Each row below has a hidden score, from 0 to 30, with 15 about the middle. What is it? The score is a weighted sum of the row's numbers plus the product of two more (or one squared), each taken from its middle value.
(-0.023 0.783 0.629 2.077 -0.143 0.112 0.369 1.366 -0.599 0.349 -0.510 1.683 0.872 -1.267 0.986 0.997) ~ 16
(-0.043 0.418 -0.007 -0.929 0.408 0.289 1.518 1.191 0.154 0.297 -0.470 0.751 -0.068 -1.285 1.164 0.256) ~ 13
(-1.724 0.037 1.322 1.660 0.200 0.949 0.131 1.710 -0.452 0.976 -0.410 -0.829 -0.202 0.690 1.663 -0.868) ~ 23
(-0.471 1.093 0.339 0.381 -0.944 -0.966 -0.063 1.088 0.325 -0.438 0.892 -1.014 -1.224 -0.113 0.982 0.765) ~ 15
(-1.171 0.623 1.541 -0.271 -0.842 0.778 -0.298 0.692 1.365 0.713 -0.181 -0.050 -0.068 1.091 -1.516 0.592) ~ 15
(1.591 -0.946 -1.638 -0.843 -0.885 -0.579 0.050 -0.784 -0.447 -0.217 -1.154 2.167 0.549 -0.316 1.818 -0.935) ~ 13
(-0.871 1.050 -1.171 -1.091 0.386 0.007 -0.555 -0.824 1.081 -0.460 0.024 1.038 0.324 1.204 -1.882 1.389) ~ 9
(0.099 0.363 -0.410 0.241 0.096 -0.633 -0.761 -0.514 1.016 0.322 0.121 0.642 1.384 -0.603 -1.317 1.968) ~ 13
(0.850 -0.431 -0.925 -0.874 1.743 -0.514 1.219 0.965 0.241 -0.357 0.113 1.610 -0.577 -1.516 0.494 0.054) ~ 16
(0.233 -0.388 0.599 0.925 -0.574 0.027 -0.714 -0.542 -0.072 -1.133 -0.416 -0.723 0.510 0.224 2.161 0.296) ~ 12
(0.011 1.064 -0.175 0.667 0.608 0.421 1.824 0.789 -1.037 0.812 0.596 -0.385 0.519 -0.095 0.007 -0.225) ~ 18
(0.605 0.621 1.053 -0.555 -0.528 -0.569 0.377 0.410 -0.767 -1.068 0.674 -1.833 -1.235 1.434 -0.437 -1.337) ~ 20
(-0.708 -0.374 0.181 -0.452 1.167 0.423 0.904 0.494 -0.577 0.550 -1.349 1.534 1.302 -0.854 0.332 -0.211) ~ 11
(-0.368 -0.381 -0.269 0.275 -1.212 -0.349 -0.703 -1.348 -0.240 -0.291 -0.762 -0.106 0.858 0.228 1.233 -0.448) ~ 11
(0.806 -0.029 -1.635 -0.217 -0.819 -1.482 -0.347 0.144 0.738 -0.806 0.741 -1.292 -2.381 0.119 -0.183 0.661) ~ 17
(1.601 -1.284 0.866 -0.475 1.441 0.545 0.280 -0.784 -0.380 -1.340 1.478 0.093 -1.216 0.101 -0.083 1.207) ~ 6
(1.760 -0.123 0.676 1.194 0.627 2.010 0.497 -0.956 -1.578 0.896 -0.446 1.310 -0.701 -0.412 0.654 -0.691) ~ 14
(-1.431 1.562 -0.555 -1.397 -1.691 0.136 -1.082 -0.342 0.290 -0.293 -0.204 0.113 0.553 1.355 -0.833 -0.303) ~ 16
(0.020 1.769 -0.074 0.316 0.791 0.232 0.502 -0.442 0.337 -0.208 1.427 -1.567 -0.460 0.423 -1.298 0.500) ~ 13
(-1.104 -0.347 -0.659 0.285 -0.600 0.768 -0.301 -0.076 -0.115 0.616 -2.249 0.355 1.239 -0.386 0.888 -0.240) ~ 14
(1.080 -0.463 -0.703 0.272 0.274 0.882 -1.268 -0.077 0.579 0.186 -1.690 1.360 0.649 -0.997 2.085 0.136) ~ 21
(-0.511 0.226 1.365 -0.294 -0.267 0.973 0.108 -0.441 0.740 0.156 -0.630 1.368 2.039 -0.336 -0.562 2.091) ~ 7
(-0.472 -0.507 1.518 -1.163 0.638 -1.744 0.043 1.935 -0.562 0.579 -1.021 0.081 0.809 0.980 -1.038 -1.554) ~ 17
(-0.180 0.077 -0.627 -0.360 1.762 -0.556 0.919 -0.756 0.116 0.589 0.562 -0.388 0.268 -0.596 -1.066 -0.382) ~ 16
(1.634 -0.047 0.044 -0.351 -0.105 1.065 0.467 0.271 -0.452 1.231 -0.529 0.805 1.082 -1.342 0.567 0.817) ~ 18
(-1.964 0.585 0.537 -0.248 -0.767 -0.697 -0.857 1.029 0.684 1.247 -0.998 0.256 0.022 1.450 -1.185 -1.563) ~ 18
(-0.412 -0.293 -0.275 1.686 -0.380 -0.481 0.042 0.322 -0.696 0.849 -0.885 -0.632 0.434 -0.433 0.541 -0.014) ~ 19
(2.462 -0.347 0.643 -3.426 0.007 -0.887 0.475 0.060 0.739 -1.685 -0.329 0.892 -1.036 0.676 0.918 1.441) ~ 3
(1.168 0.360 0.708 -1.121 -0.073 1.944 1.522 -0.557 -1.758 0.479 -0.403 1.810 -0.688 -0.675 1.710 -2.665) ~ 14
(-2.199 0.973 -0.072 1.540 -0.905 -0.973 -1.591 0.067 0.163 0.563 -0.712 -1.474 0.418 0.315 -0.547 -0.159) ~ 18
(1.096 -0.655 0.543 -1.648 1.259 -1.136 -0.811 -0.228 -0.212 -1.424 0.573 -1.574 -0.510 1.731 -0.965 0.573) ~ 8
(-0.197 1.182 1.120 -0.515 -1.348 -1.108 -0.550 0.752 0.006 -2.160 0.434 -0.384 -1.563 1.993 -1.032 0.517) ~ 19
(-0.121 -0.251 -0.475 -0.318 1.283 -1.073 -0.015 -0.952 0.058 -0.159 -0.077 0.001 0.236 0.286 -1.994 -0.119) ~ 11
(0.897 -0.015 -0.583 0.446 -0.388 1.945 0.538 0.317 -0.382 1.194 0.250 -0.642 -0.748 -0.443 -0.022 -0.550) ~ 24
(0.826 0.241 -1.183 0.191 0.943 -0.497 0.461 0.350 -1.037 0.096 0.177 0.733 -0.780 -1.485 -0.488 0.957) ~ 16
(1.531 -0.597 -0.666 -1.041 1.564 -0.083 0.975 -1.223 -0.784 -1.484 0.593 0.291 0.335 -1.090 -0.619 -0.149) ~ 7
(-0.775 1.411 0.741 0.171 -1.861 0.739 0.109 -0.699 -0.031 -0.590 0.202 -0.817 1.251 -0.056 0.200 0.217) ~ 14
(0.196 0.102 -0.065 0.617 -0.211 -0.803 -0.374 -0.471 0.689 -0.811 -0.430 1.321 1.378 0.007 -1.133 1.452) ~ 10
(-0.070 0.276 1.502 1.817 0.622 0.808 1.444 1.379 -1.405 0.622 -0.603 0.631 0.425 -0.741 1.605 -1.047) ~ 16
(-2.499 -0.296 0.399 1.360 -0.316 -0.889 -0.910 1.054 0.238 -0.713 0.321 -2.093 -1.009 1.840 -0.618 -0.353) ~ 17
(-0.434 -1.347 -0.049 -0.022 0.056 -1.566 -1.089 -0.825 0.400 -0.284 -0.675 -0.489 1.175 1.053 -1.377 -0.510) ~ 13
(1.565 -0.034 -0.877 -2.042 0.610 0.303 -0.042 -1.242 0.554 -0.755 0.374 1.274 -0.212 -0.503 -0.843 0.056) ~ 7
(1.346 -0.733 0.566 -1.529 0.492 -0.251 -0.673 -0.859 -0.408 -0.784 -0.661 -0.748 -0.433 1.071 -0.437 -0.634) ~ 10
(0.806 0.628 -0.283 0.192 0.533 0.947 0.007 -1.302 -0.074 -0.799 1.106 -0.037 0.049 -0.665 -0.217 0.769) ~ 8
(0.706 0.540 0.018 -1.038 1.087 1.253 -0.304 0.916 -0.302 0.503 0.118 1.468 -1.928 -0.287 0.733 -0.116) ~ 10
(1.273 -0.888 1.057 1.585 1.318 0.871 0.484 0.567 -1.198 0.505 -0.125 0.509 0.594 -1.135 1.130 0.070) ~ 14
(-1.016 0.642 -0.305 -1.207 -0.010 0.197 -0.114 0.422 -0.644 1.110 -0.514 0.110 0.120 0.616 -0.647 -1.825) ~ 18
(-0.786 0.677 0.848 -0.173 -1.301 0.065 0.227 1.313 1.090 -0.234 0.146 -0.015 -0.050 0.479 0.468 -0.009) ~ 14
(-0.989 0.511 -0.692 0.531 0.306 -0.285 -0.618 -1.596 0.231 -0.325 0.008 0.245 0.445 0.587 -2.474 -0.091) ~ 11
(-1.207 0.746 -0.493 1.320 0.349 0.788 -0.305 1.581 1.050 0.519 1.073 -0.348 -0.895 0.210 -0.385 0.751) ~ 24
(1.211 -0.761 0.768 0.677 -0.083 1.087 -0.290 -0.363 -1.013 0.460 1.164 -1.915 -1.475 -0.266 -0.052 0.809) ~ 28
(-0.353 2.291 -0.053 -0.785 -0.040 1.018 0.079 -0.023 0.496 0.683 0.239 0.478 0.482 -0.609 -0.527 -0.145) ~ 12
(0.438 -1.602 1.649 0.627 0.994 1.929 1.058 0.312 -2.230 1.311 -0.110 -0.845 0.301 -1.103 1.838 -0.517) ~ 17
(0.669 1.690 0.274 -1.043 0.438 0.257 1.050 1.237 1.086 -0.713 0.498 1.002 -0.947 0.365 -1.131 -1.140) ~ 11
(-0.513 -0.203 0.414 0.131 0.342 0.437 1.128 -0.177 0.335 -0.453 1.532 -1.435 -1.386 1.377 -0.916 -0.346) ~ 13
(-1.223 -0.264 0.461 0.165 -0.991 0.389 -0.828 1.721 -0.093 1.550 -1.505 0.668 0.523 -0.033 0.699 -0.706) ~ 19
(1.654 0.197 -1.055 0.894 0.879 0.815 -0.413 -0.149 -0.757 0.634 0.191 -0.690 -0.700 -2.029 1.793 1.581) ~ 16
(0.007 -1.072 -1.334 0.600 0.435 -0.015 0.671 -0.538 -0.651 0.555 0.333 -0.719 0.576 -2.026 1.080 1.187) ~ 17
(1.043 -1.048 -0.560 0.366 -0.021 0.606 0.638 -0.118 -0.185 -0.113 -0.329 0.304 -0.187 -1.004 1.815 -0.967) ~ 15
(0.009 0.606 -0.205 -1.163 -1.052 -0.891 -0.003 0.164 0.410 -0.829 0.252 -1.145 -1.052 1.215 -0.130 0.163) ~ 14
(1.024 -0.980 -1.592 0.747 0.347 1.414 0.092 -0.332 -1.177 0.751 -0.868 -0.013 -0.109 -0.801 1.378 -1.187) ~ 17
(0.741 0.109 -0.650 0.620 1.066 2.025 0.710 -0.657 -0.459 1.381 -0.449 0.323 -0.397 -1.767 1.690 -1.018) ~ 19
(-0.347 -0.194 0.016 0.418 2.673 -0.356 0.165 -0.604 -0.670 0.321 0.641 -1.788 1.320 -0.038 -1.363 -0.339) ~ 17
(-0.509 0.979 -0.472 -1.133 -0.785 -0.301 0.271 0.605 1.206 -1.297 0.765 0.254 0.204 0.205 -0.070 0.835) ~ 10
(0.723 0.343 -0.297 0.992 2.474 1.361 -0.736 -0.514 -0.203 0.633 0.305 -0.058 -0.230 -0.545 -0.852 0.609) ~ 16
(-1.298 0.148 0.579 1.173 -0.784 -1.220 -0.949 1.512 1.511 -0.266 -0.283 -0.862 0.020 0.785 -0.164 1.329) ~ 20
(1.509 -1.047 -1.040 0.427 0.738 0.712 0.803 -0.277 -1.594 -0.312 0.621 -0.476 -0.118 -1.571 2.076 0.372) ~ 14
(-0.325 1.245 -0.402 -0.053 0.283 1.928 0.104 -0.351 -0.447 1.167 -1.282 1.873 -0.146 -0.622 -0.477 -1.797) ~ 12
(-0.671 -0.534 1.318 -0.260 -0.208 -0.648 -0.384 1.228 0.118 -0.612 -0.506 0.884 -0.228 -0.117 0.288 0.288) ~ 10
(-1.337 0.312 0.607 -0.428 -1.510 -0.707 -0.570 0.941 0.699 0.334 0.025 -1.992 0.860 1.694 -0.900 -0.311) ~ 21
(0.860 0.038 1.530 -1.918 0.953 1.980 0.093 -0.480 0.106 0.897 -0.465 1.756 -1.185 0.323 -1.000 0.008) ~ 11
(-0.531 -1.255 0.850 -0.625 -0.599 0.438 -1.075 -0.327 -0.261 -0.047 -0.468 -0.571 0.482 0.496 1.164 0.842) ~ 11
(-0.347 -1.007 0.573 1.285 0.622 0.657 -0.655 -0.107 -0.300 1.907 -1.068 -0.968 -0.214 -1.179 0.942 0.534) ~ 17
(0.807 -0.974 1.196 1.530 1.235 1.861 0.223 -1.550 -1.152 0.909 -0.368 -1.155 0.690 -0.471 0.517 -0.046) ~ 11
(-0.502 1.482 -0.853 -1.175 -0.508 0.785 0.312 -0.537 0.744 0.048 0.459 0.645 -0.012 0.138 -1.267 -1.783) ~ 13
(-2.442 0.306 0.266 1.454 -1.400 0.230 -0.365 0.975 0.209 0.593 -1.278 0.087 0.430 0.762 0.771 -1.937) ~ 20
(-0.106 -0.255 0.942 1.200 0.476 0.752 0.063 -0.476 -1.192 1.334 -0.410 0.018 1.289 -1.514 1.353 0.037) ~ 14
(-0.363 -0.077 -1.465 0.489 -0.043 -0.608 -1.077 -1.041 1.585 -0.674 1.008 -0.362 -2.105 0.533 -0.927 2.080) ~ 14
(-1.077 0.789 1.544 -0.570 -1.113 -0.893 -0.162 1.732 0.633 -0.986 -0.218 -0.744 -1.418 1.411 -1.489 -0.574) ~ 19
(1.549 -1.085 0.643 -0.762 1.160 0.217 1.679 0.750 -0.513 0.703 -0.114 1.637 1.539 -1.437 0.687 -0.544) ~ 13
(-0.365 1.555 -0.435 -1.284 -1.330 0.139 0.105 -1.038 -0.420 -0.043 0.281 -1.216 -0.386 0.164 -0.242 -0.322) ~ 21
(-0.653 -1.074 -0.269 0.900 0.514 0.851 -0.222 -0.585 -1.438 1.138 -1.175 0.767 0.265 0.280 1.074 -2.441) ~ 16
(0.280 -1.144 -1.207 0.596 0.635 0.403 0.760 0.789 -0.779 0.730 -0.519 0.028 -0.693 -1.192 1.343 -1.259) ~ 20
(0.424 -0.069 0.093 0.667 1.213 2.129 -0.205 -0.366 -2.131 1.293 0.070 0.153 -0.947 -0.642 0.741 -1.131) ~ 16
(-0.032 -0.667 1.135 0.363 -0.297 -1.583 -0.917 0.587 0.702 0.053 0.090 -1.091 -0.382 0.153 0.068 0.224) ~ 15
(0.110 0.327 2.213 0.397 0.672 0.019 -0.801 0.620 0.034 0.369 -0.282 -0.763 0.664 -0.455 -0.641 1.671) ~ 10
(0.139 -0.983 1.962 -0.613 1.275 -0.080 -0.817 -0.222 1.231 -0.683 0.845 -0.155 0.496 0.005 0.303 1.906) ~ 9
(-0.209 -1.190 0.352 0.648 -0.001 0.029 -0.669 0.125 1.050 -0.147 0.209 -1.619 -0.453 -0.283 -0.572 2.469) ~ 13
(-0.210 1.127 1.710 -1.326 -1.621 0.328 0.887 0.702 0.806 0.058 1.166 -0.670 -0.001 -0.744 0.249 0.438) ~ 18
(-0.480 -1.166 1.065 0.954 1.502 0.004 -1.595 -0.847 0.864 1.005 -0.039 -0.485 -0.876 0.015 -0.119 1.456) ~ 18
(-0.645 1.057 -1.437 0.458 0.423 1.278 0.980 0.351 -0.371 1.229 -0.385 2.625 0.672 -0.726 -1.029 -2.367) ~ 18
(-0.700 -0.383 -0.230 1.075 1.411 -0.884 -0.363 -0.622 1.183 -0.026 0.384 -0.369 1.532 -1.262 -1.188 2.831) ~ 20
(-0.324 -0.800 -1.975 -0.600 -0.006 -1.980 -1.531 -1.097 1.081 -2.160 0.250 -0.361 -0.485 1.618 -1.374 0.924) ~ 10
(1.365 -1.091 -0.470 -0.095 -0.229 0.530 -0.879 0.285 1.596 -0.359 0.041 0.146 -0.441 -1.083 1.662 2.171) ~ 15
(-0.086 -0.526 -0.765 0.022 0.370 -1.593 0.168 -1.253 -0.078 -0.756 1.381 -1.165 0.307 0.623 -1.741 1.470) ~ 15
(0.395 -0.452 -0.686 -0.109 -1.089 -1.026 -0.483 -0.725 0.167 -1.412 0.375 -1.187 -2.409 0.915 0.795 -0.831) ~ 12
(-1.505 1.042 0.119 -0.572 1.010 0.234 0.270 -0.323 0.929 0.734 0.976 0.567 0.033 1.386 -2.001 -0.107) ~ 14
(-0.404 -0.882 -0.111 0.796 0.550 1.401 0.161 -0.412 -0.707 1.380 -0.229 0.366 0.193 -1.481 0.908 -0.149) ~ 15
(-2.305 0.168 0.312 -1.052 -1.265 0.344 -0.492 1.087 1.079 0.490 -0.287 -0.678 0.985 0.615 -0.324 -0.436) ~ 16
(-1.090 0.355 -1.511 -0.183 -1.502 -0.705 -0.693 0.112 0.755 -0.258 0.339 -0.603 -1.754 1.175 0.224 -0.091) ~ 17
(-0.299 1.311 -0.882 -0.426 -1.088 0.058 -0.167 1.250 1.242 0.039 -0.259 0.110 -0.965 1.758 -0.405 -0.339) ~ 17
(-0.900 1.264 -0.942 -1.652 -0.930 -0.770 0.025 1.059 0.257 -0.947 0.138 -0.021 -0.183 0.740 -0.041 -0.665) ~ 13
(0.262 0.831 0.562 0.245 -1.518 -0.187 0.908 -0.890 -1.374 -0.357 -0.071 -1.481 0.287 1.232 -0.419 -1.657) ~ 29
(-0.831 1.143 0.493 1.574 0.007 -1.054 0.945 0.362 0.367 0.027 0.718 -2.008 1.288 -0.361 -0.165 0.724) ~ 21
(-0.995 0.471 0.373 0.533 -2.165 -0.758 -0.642 0.797 1.058 -0.400 0.894 -0.303 -0.144 0.697 -0.132 1.239) ~ 18
(0.730 -0.492 0.076 1.164 0.595 -0.380 0.474 -1.485 -0.228 -0.827 0.867 -0.726 1.181 -0.361 0.273 0.048) ~ 13
(-2.021 0.107 -1.096 0.740 -0.540 0.186 -1.004 -1.489 -0.933 0.023 0.014 -0.758 0.094 1.594 -1.070 -0.159) ~ 17
(0.102 0.279 -0.684 0.831 0.973 -0.521 -0.273 -0.486 1.278 -0.234 0.213 0.036 -0.931 -0.293 -0.362 0.159) ~ 24
(-0.953 -0.557 -0.412 2.445 0.719 0.719 -0.554 -0.358 0.049 0.951 -0.453 -0.107 0.435 -1.852 1.075 -0.187) ~ 28
(1.135 -0.488 0.061 -0.403 -0.258 2.069 -0.103 -1.254 -0.679 0.594 -0.343 -0.827 -0.052 -0.764 0.792 -1.072) ~ 16
(-0.734 0.631 0.323 0.613 -1.377 1.707 0.665 -1.433 -0.534 2.149 -0.253 -1.345 0.375 -1.304 0.382 -0.485) ~ 24
(0.287 0.395 1.281 -1.717 -2.386 -0.717 0.962 -0.421 -0.592 -1.085 0.830 -1.225 -0.491 1.458 1.252 -0.539) ~ 26
(0.569 -0.693 -0.922 -0.589 0.119 -0.564 1.976 0.814 0.086 0.264 -0.340 1.074 1.412 -2.097 1.321 -0.491) ~ 18
(-2.778 -0.909 0.389 1.111 0.451 0.285 0.010 1.548 0.686 0.751 -0.230 -1.140 -0.047 1.205 -0.176 -0.773) ~ 26
(0.563 0.671 -0.935 1.080 0.449 -1.429 0.900 0.303 0.431 0.421 -0.275 0.850 1.322 -1.502 0.209 0.573) ~ 25
(-0.289 1.058 -0.704 -1.157 -0.733 0.127 0.215 -0.984 1.628 0.561 -0.231 0.629 1.116 -1.026 0.181 1.289) ~ 12
(0.056 0.939 -0.150 -0.986 -1.372 -0.307 -0.644 -0.047 0.541 -0.754 -0.119 -0.564 0.946 -0.646 1.508 0.754) ~ 10
